In the rows, zero is written as 128.
Where one turn sends some rows of the set: a few examples, then the rows asked
z962: [132 138 135 153 104 137 121 140 146 158 124 146 163]
z148: [134 128 144 141  88 136 129 112 116 166 153 152 108]
z898: [122 124 172 147 142 126 100 128 115 123 143 127 108]
z207: [131 129 136 153  82 116 130 140 143 145 141 133 117]
z276: [148 110 137 149 109 150  90 107 122 174 123 144 141]
z401: [131 113 137 158 136 120  96 150 129 138 126 174 126]
z138: [119 123 177 148 139 143 125 117 147 157 126 113 119]
z222: [123 124 122 158 103 140  88 145 147 158 120 148 143]
z61: [112 120 128 151 151 152 114 140 120 138 141 119 123]
z317: [109 121 130 141 108 137  74 124 139 171 135 162 125]
z529: [121 117 185 154 136 137 115 124 103 139 136 121 122]
z458: [134 107 168 148 129 120 137 136 134 158 126 170 147]
z233: [131 140 171 156 143 146 106 107 127 156 130 127 108]
z305: [136 107 171 150 139 149 133 139 112 156 130 123 123]
z40: [130 112 138 117 114 118 107 109 158 140 136 137 146]
z182: [125 111 180 149 128 116 112 119 126 162 130 176 133]
z453: [116 116 128 160  82 121 112 139 125 147 147 134 111]
z88: [133 118 132 160 108 139  93 112 107 149 129 132 161]
z394: [110 130 149 128 110 133  99 100 134 168 148 166 136]
z172: [109 111 150 145 144 149 131 139 141 150 133 109 131]
z929: [149 109 142 120 113 137  99 104 151 168 128 143 131]
z561: [143 133 144 144  84 127 140 123 138 156 143 143 112]
z147: [116 118 134 154  86 129 114 120 107 161 155 149 107]
z992: [125 137 141 157 152 155  98 121 114 144 139 129 107]
z419: [123 144 149 135 107 133 126 111 140 160 136 159 162]
z205: [136 119 152 135 147 133 105 144 127 128 140 128 100]
z907: [144 106 150 138 143 150 125 153 128 148 132 126 111]
z115: [136 104 140 151 133 122 125 158 137 147 126 166 144]
z855: [118 120 132 141 111 116 101 117 132 130 138 131 164]
z623: [128 116 162 156 131 114  90 129 122 149 130 179 117]

z305 goes to z529
z222 goes to z962
And these:
z115 goes to z458
z172 goes to z138
z929 goes to z276
z453 goes to z207

Where one turn sends some rows of the set: a few examples, then the rows asked
z47: [106 121 108 143 142 157 145 127 141 131 104 113]
z770: [112 127 144 128 160 123 100 110 148 121 110 117]
z946: [140 153 125 135 108 115 156 128 135 152 122 128]
z487: [138 159 108 136 109 110 136 121 145 135 113 108]
z601: [110 121 154 110 136 125 127  85 141 125 113 123]
z513: [148 151 138 114  98 111 127 135 148 141 117 126]
z459: [131 115 142 111 145 137  98 123 138 118 104 114]
z617: [ 89 130 126 152 147 146 128 132 156 133 108 122]
z243: [114 101 121 130 117 139 141 120 143 127 138 155]
z480: [112  93 157 131 126 128 146 117 139 142 128 134]
z822: [105 103 131 124 166 131 135 121 144 130 126 120]
z950: [143 153 136 125  99 107 117 138 147 142 119 118]
z899: [ 87 119 137 132 107 148 141 116 154 125 107 129]
z532: [113 119 131 126 151 141 108 109 148 108 105 144]
z119: [ 96 103 151 141 128 115 131 113 155 123 123 133]
z921: [101  97 121 125 145 132 126 128 151 110 118 119]
z202: [105 108 150 131 138 139 123 118 150 125 119 158]
z534: [146 158 118 129 108 111 142 126 140 130 109 108]
z123: [102 102 140 123 151 141 118 145 151 129 123 125]
z212: [100 124 127 141 156 151 134 113 148 129 112 148]
z872: [143 158 134 132 113 111 155 129 139 152 120 117]
z110: [119 131 106 129 146 164 122 135 142 136 123 140]
z919: [139 156 129 126 112 115 157 127 144 159 125 127]
z674: [103 146 143 119 147 159 116 120 147 141 101 118]
z943: [135 155 133 136 113 106 147 125 143 160 128 120]
z662: [152 150 140 120 100 108 128 133 135 141 119 127]
z844: [145 161 107 120 110 116 139 123 146 132 110 114]
z546: [148 163 111 128 112 119 134 127 136 134 109 115]
z947: [137 116 130 108 148 132 109 107 134 123 132 142]
z800: [147 154 141 124 100 110 132 140 143 139 116 119]

z513 goes to z919
z243 goes to z110
z946 goes to z546
And these:
z532 goes to z202
z943 goes to z487
z123 goes to z822
z601 goes to z899
z119 goes to z617
z480 goes to z47
z800 goes to z872

